(in the rows, 128 means zero)
These are runs of 6 systems, one row a step. Runs of the same system follow the same rule from any start.
seq 1, J86, 9 rows:
[[ 89 157 121 176 113 121 148 113 160  91 136 136 183 118  71 150 129 100]
 [166 174 104  93  95 163 113 166 170 122 165 102 101 117  91 135 150 104]
 [147 125 170  82 137 129  73 106 125 128 135  89 104 160 154 131  65 106]
 [ 51 114 154 154 147 122 111 112 107 100  83 125 130 152  74  95 112 130]
 [116 113 117 108 108 145 146 166 148 148 102 165 111 146  88 108 206  95]
 [175 145 164 101 112 113 143 105 137 170 151 172 144 172 164 142 116  80]
 [116 192 170 152 127 126 131  82  90 103 167 147 156 132  94 115  93 154]
 [117 144 118  90 119 171  92 148 110  88 143 150  81 106 105 111 177 170]
 [145  83 132 106 127 121  76 133 146 148 105 173  92 163 196 125 116 138]]
seq 2, J811 (9 x 18):
[[149 107  79 150  92 128 149 197 145 170 100 145 105 165 137 110 126 163]
 [127 105 174 138 124 109 169 128 116 216  98 148 136 140 166 144 127 141]
 [ 96 148 151 127 125 126 183  93 124 128 147 135 158  92 138 206 146 152]
 [162 154  85 116  98 146 133 147 159 102 175  92 134  97 142 189 114 135]
 [150 101 113 138 134 124  72 149 169 147 111  69 107 113 164 140  69 134]
 [ 63 111 138 162 161 123 116 131 157 153  63  96 105 107 103 131 126 154]
 [ 93 161 130 108 110 140 184 150 152 152 104 113  99 153  63 150 163 116]
 [144 131 163  85  94 131 158 133 108 138 146  87 147 176 118 158  96  72]
 [117 100 170 141 123 135  94 110 105 103 147  82 194  86 121 142 103  91]]
seq 3, J154, 9 rows:
[[116 134 163 167  84 126  89 128 171 156 128 196 153 149 133 143  98 150]
 [128 168 148 181  81 141 142 155 121 172 141 152 149 123  86 111 118 180]
 [136 136 170 107  74 163 128 167  99 171 147 124 114 116 132 153 130 192]
 [104  81 166 128  63 149  96 151 123 126 137 146 167 123 152 181 109 157]
 [133 115 120 181  69 139 115 165 162 143 142 176 185  98 121 139 146 135]
 [163 174 150 143  82 144 125 154 178 197 150 147 126 110 124 153 128 148]
 [112 162 180 136  78 147 105 132 138 148 149 111 138 132 113 176  69 169]
 [104 118 143 152  66 167  99 176 112 107 143 110 162  97  83 136 124 163]
 [131 109 154 112  68 169  96 178 160 158 134 148 132  94 115 153 179 123]]
seq 4, J811 (9 x 18):
[[149 107 119 113 136 100 189 100  87 123 144 145 161 148 190 161 120 118]
 [160 119  88 159 148 119 151 119 110 112 159 108 170  56 168 144 133 147]
 [169 133  77 121 171 127 109 129 169 141 127 108  85  69 172 134 152 141]
 [109 114  80 120 182 104 142 122 152 131  80 101  65 155 159 137 108 152]
 [105 106  95 141 141 117 206 161  95 150  87  79 119 145 108 122 134 146]
 [146 106 142  97 128 133 193 147 107 175 121  90 140 107 131 147 174  82]
 [131 116 132  98 161 113 150  84 139 109 139  94 155 107 157 181 130  63]
 [136 148  80 152 165 120 128 109 145  73 144  63 144  89 113 133 103 103]
 [154 141  99 119 166 136  97 147 141 135 112  60  80 105 103  76 128 112]]
seq 5, J154 (9 x 18):
[[ 82 104 113 114 164 131 156 132 105 100  87  76 117 120  80 109 164  95]
 [129 108 118  72 158 125 171 115 119 118 118 113 121 126 131 138 190  54]
 [151 140 117 105 171  99 147  68 134  94 150 128 150 134 157 141 127  55]
 [155 170  84 141 186 109 119  81 131  75 153 112 118 112 128  91 112 110]
 [128 150  96 101 182 128  95 117 133  99 112 107  52 143 118  81 123 132]
 [ 82 103 142 100 171 115 117 108 107 111  77 121  88 182 109  86 127 105]
 [102  99 130 125 170 106 180 104  75 118  97 142 140 142 115  88 171  93]
 [158 125 103  98 174 108 185  93  89 121 140 150 119 122 175 124 173 111]
 [157 127  88 114 170  94 133  84 122  92 145 143 117 153 198 130  94 124]]
seq 6, J111:
[[109 125 128 126 161 117 154 112 156 171  96 171  94 100 166 157 182 156]
 [137 157  84 157 152  91 178 113 164 146 116 105 117 153 151 159  69 144]
 [173 114 119 122 124 128 157 152  75 137 146  46 149 123 133 114  94 111]
 [126  92 140  65 133 158 138 136  83 115 134 115 111  90 150 145 195 123]
 [ 94 111  78 124 163 113 144 111 181 102  98 157 106 118 151 172 168 121]
 [158 144  89 169 162  92 156 124 183 161 109  92 135 130 125 115  98  80]
 [167 150 165  88 154 133 143 117  79 167 140  62 105 124 122 101 116 105]
 [ 90 124 125  65 150 145 154 108  77  73 130 119  91 137 124 143 164 144]
 [110 109  56 139 131 112 167 140 160  81 115 158 146 148 111 137 166  85]]
seq 7, J99:
[[ 87 149 188 182 109 129 130 115 124 168 118 137 162 100 102 149 108 170]
 [114 152 119 133  64 158 130 164 168 128 150 149 131 113 111 188 138 173]
 [144  98 132 131  58 140  95 181 162 144 130 125 154 164 119 138 101  94]
 [ 90 111 175 186 121 121 105 129 153 160  93 122 173 120  87 118 106 106]
 [ 90 172 151 145 110 146 137 125 187 159 120 144 126  91  92 177 158 150]
 [133 145 147  88  62 150 126 156 170 133 148 136 128 166 114 185 124  99]
 [103 107 170 142  92 133  98 132 131 109 125 124 184 156  79 118 103  68]
 [ 92 144 167 163 129 142  91 108 166 134 121 161 158  75  87 130 167 114]
 [125 168 152 100 102 140  99 118 197 140 141 180 102 140 132 179 138 124]]
seq 8, J400 (9 x 18):
[[104 126 199 131 118 144 144 113  53 138 140  95 166  99 108 131 120 146]
 [ 93 112 159 112  80 155 110 128 144 104 145 147 157  96 135 208 148 142]
 [134 112 118 153  75 128  80 153 190 120 129 162 156 168 125 139  95  99]
 [115 118 167 173 131 117  95 135 123 169  92 120 140 147  88  61  95 113]
 [ 69 127 192 112 121 146 152 129  89 161  95 122 112 128  91 135 157 160]
 [101 118 134 100  64 143 169 148 114 102 145 155 155 164 117 189 139 133]
 [154 111 131 168  84 122 114 137 129 113 164 148 212 132 126 123 101  87]
 [123 128 199 163 133 131  71 108 143 176 121 129 154  91 121 115 114 116]
 [ 67 145 180 106 110 147  97 128 151 143  99 139  84 154 102 159 116 165]]
seq 9, J400, 9 rows:
[[115 131  79 186 163 120 138 135 126 100 116  94 148  84  82  79 134 126]
 [152 126 147  80 141 149 139 144 137 183 121 110  93  90 134 133 196 100]
 [120 124 114  92 141 100 162  98 133 115 122 116 111 187 174 182  78 117]
 [123 164  74 181 149 119 143 113 136  69 147 111 164 103  84 106 116 116]
 [172 138 147  89 141 154  97 139 139 156 141 113 105  80 122 101 183  85]
 [113 108 140  78 161 107 120  91 129 119 104 124  87 180 181 160  95 120]
 [ 95 153  68 170 156 113 157 108 136  64 124 151 139 134  91 111 133 138]
 [185 150 123 105 125 148 134 150 120 155 153 141 117  98 110  80 194  91]
 [149 115 160  79 157 111 127  84  95 143 134 125 106 158 199 145  95 125]]
seq 10, J86:
[[189 122 113 114 101 122 149 158  96 154 145 168 127 181 143  74 135 112]
 [161 147 158 137 169 113 128  69  72 125 159 156 151 113 152  80 130 117]
 [101 162  92 126 166 128 139  89 122  69 138 175 100 113 130 125 160 170]
 [162 121  58 119 112 126 127 165 136 120 134 164  83 161 167 115 125 175]
 [176 103 121 161 155 103 127 131  85 166 120 120 131 129 174  70  91 149]
 [108 124 114 154 193 109 172  91  91 125 111 120 134  75 136 111 166 147]
 [131 118  53 115 130 121 184 138 146  96 136 144 119 123 161 177 166 145]
 [188 115  76 154 102 115 136 155 122 119 160 110 161 136 171 130  75 136]
 [146 127 110 167 174 121 110 114 102 115 137  63 146  65 122  88 108 127]]
seq 11, J111 (9 x 18):
[[143 115  84 100 133 112 123 122 135  80 129 168 116 200 140  99 122  84]
 [151 118 122 166 165 105 130 104  96 127 124 163 159 121 122  48 151  95]
 [156 193 143 124 141 129 163 113 110 170 148 178  99 123 118  96 170 158]
 [151 158  87 111 124 115 146 121 115 100 151 166  91 188 160 123  92 168]
 [162  84  78 160 124 116 133 154  77 102 138 138 159 138 149  71 116 137]
 [162 105 135 133 120 137 145 153  99 183 129 176 131  95 157  99 191 148]
 [134 138 118 125 146 109 143 103 142 156 122 176  92 138 198 163 122 188]
 [147 119  73 175 141 102 162 140 112 125 126  90 141 131 159 131  69 173]
 [169  91 122 118 102 142 160 182  84 170 134  81 138 100 147 126 145 136]]
seq 12, J99, 9 rows:
[[117 126  93 141 136 120 131 133 198 143 110  94 115 103 159 199 105 146]
 [129 142  88 125 116 123 156 158 169 125 116  58 114 160  94 149  94  90]
 [116 115 155 116 137 142 141 142 118 144 110  48 141  97  79 121 146  70]
 [ 87 109 159  99 155 135 131  96 145 120 115 101 138  74 136 195 166 100]
 [119 135  90 100 138 120 136 101 184  69 143 133 134 139 135 184 135  74]
 [158 154 117 114 153 121 105 111 155 101 144 107 132 142  96  90 123  41]
 [112 156 184  97 180 136  85  79 120 128 122 110  96 108 105  96 141 102]
 [ 84 141 138  71 152 141 119  91 122  83 123 164  78 140 133 151 170 140]
 [145 118 100  87 130 122 140 122 117  88 141 190 120 181 137  99 166  86]]

Which system made each of these runs?
seq 13, 2 rows:
[[ 83 110 135 123 117 145  74 135 188  97 106 135 131 118  84 140 158  83]
 [121 168 125 147 114 118 119 129 175 121 120 145 134 190  69 102  97  83]]

J811
seq 14, 2 rows:
[[132 182 202 122 151 114 127  66 113 164 141 149 124 145 132 123  96 127]
 [ 93 156 145 107 113 155 118 109  78  63 164 127 126 115 109 146 124 183]]

J811
seq 15, 2 rows:
[[153 105 143 119  97 153  96 136 141 114 166 139 179  68 144 156 167  91]
 [128 120 134 147 136 112  61  93 186 111 129 143 145 129 162 158  78 106]]

J99
seq 16 (2 x 18):
[[120 119  96 163  87 132 120 148 100  81 146 191 156 155 114  95 120 170]
 [163 103 156 157 102 139 106 154  93 176 139 173 156  97 144  77 156 149]]

J400
seq 17:
[[102 169 136 119 158 140 128  92  70  80 147 114 101 105 107 112 128 186]
 [147  97  82  82 119 152 107 160 109  94 138 153  85 120 159 116 173 156]]

J99
seq 18, 2 rows:
[[158 143 124  89 144 133 101 135 117 128 124 146  75 173 112  54 143  95]
 [109 109 140 104 178 112 154  88  48 106 112 142 112 154 149  90 142 138]]

J400
seq 19, 2 rows:
[[171 163 109 100 117 151 105 167 156 147 138  70  79 126  97 105 123 107]
 [ 85 117 195  99 143 137  80 105 139 131  99  76 118 126 106 151 106  96]]

J154
seq 20:
[[142 155 105 144 118 150  64 153 167 124 135 164  92 107 101  84 151 155]
 [141  91 135  96 127 131 106 158  90 158  97 136  72 173 153  80 125 148]]

J400
seq 21 (2 x 18):
[[165 161 168 110  93 152 115 153 143 187 142 146 116 130  89  96 164  95]
 [124 164 212  82 142 130 112  69 115 149 143 148 112 142 145 149 117 117]]

J86
seq 22:
[[167 139  96 117 136 151  77 127  98  71 176 134 119  87 137  88 144 145]
 [124 117 132 103 142 133  48 121 165 122 105 172  73 143 148 105 138 129]]

J154
seq 23:
[[148  79 138 116 164  94 139  85  86 119 126 146 157 145 193 120 122  91]
 [110 177 124 171 170 108 140  69 158 121 137 176 143  86 134 140 141 152]]

J400
seq 24, 2 rows:
[[140 166 150 156 147 150 101 132 120 158 135 101 113  61  87  78 146 152]
 [104 123 143  65 162 137 131 106 141 140 106 117  66 117 165 177 158 140]]

J86
seq 25, 2 rows:
[[ 89 126 154 191 116 135 123 126  95 130 123 154 162  90 105 111 128 192]
 [133 125 158 117  60 166 117 175 135 171 137 163 124 114 128 156 162 170]]

J400
seq 26:
[[112 104 124 140 181 109 125 109  98 132 102  71 106 102 170 132  86 175]
 [114 121  49 128 155 125 176 149 129 102 109  92  90 115 134 145 142 170]]

J99
seq 27, 2 rows:
[[107 145 171 126 112 123 117  82 106  85 157 198 172 158 122 132 123 115]
 [168 164 119 149 116 138 112 125  96 112 175 188 142 114 118  65 152 152]]

J154
seq 28:
[[129  91 132 129 140 100  98 127 165 160  82 142 107 188 167 121  79 108]
 [ 72 136 147 186 139 110 173 113 101 144  98 132 158 122  86 117 117 162]]

J811
seq 29:
[[196 158 122 106 120 124 181 138 140 183 154 129 131 121 141 131 160  80]
 [139 168 154 109 144 116 142  68  91  95 177 106 147 130 152 159  79 127]]

J86
seq 30:
[[138 164 146 128 164 101 189 101 112 181 116  76 114 141 131 131  95 121]
 [133 143 122  74 132 136 183 121  68  92 158  74 124 141 128 155 122 124]]

J111
seq 31, 2 rows:
[[123  86  89 176 131 135  62 160 169 111 108 105 135  82 131 113 115 146]
 [101 133 115 139 127 131 132 160 201 177  76 133  89 130  98 139 157 127]]

J154
seq 32, 2 rows:
[[122 139 116 134 162  95 131  77 122  89 129 195 130 178 138  89 122 103]
 [163 191 125 133 156 127 130 100 102 129 157 173 107 128 110  58 148 140]]

J99
seq 33, 2 rows:
[[120 117  76 124 124 152 125 173 155 125 114 118  85  77 133 148 177 180]
 [153  80 104 100 118 110 146 159 150 166  98 110 111 176 172 151 110  95]]

J99
seq 34 (2 x 18):
[[105 101 125 183 157 120 121 138 123 169  80 160 119  97 132  82 154 168]
 [129 150 134 116 107 136 183 157 121 194 115 150  87 144 134 146 151 183]]

J400
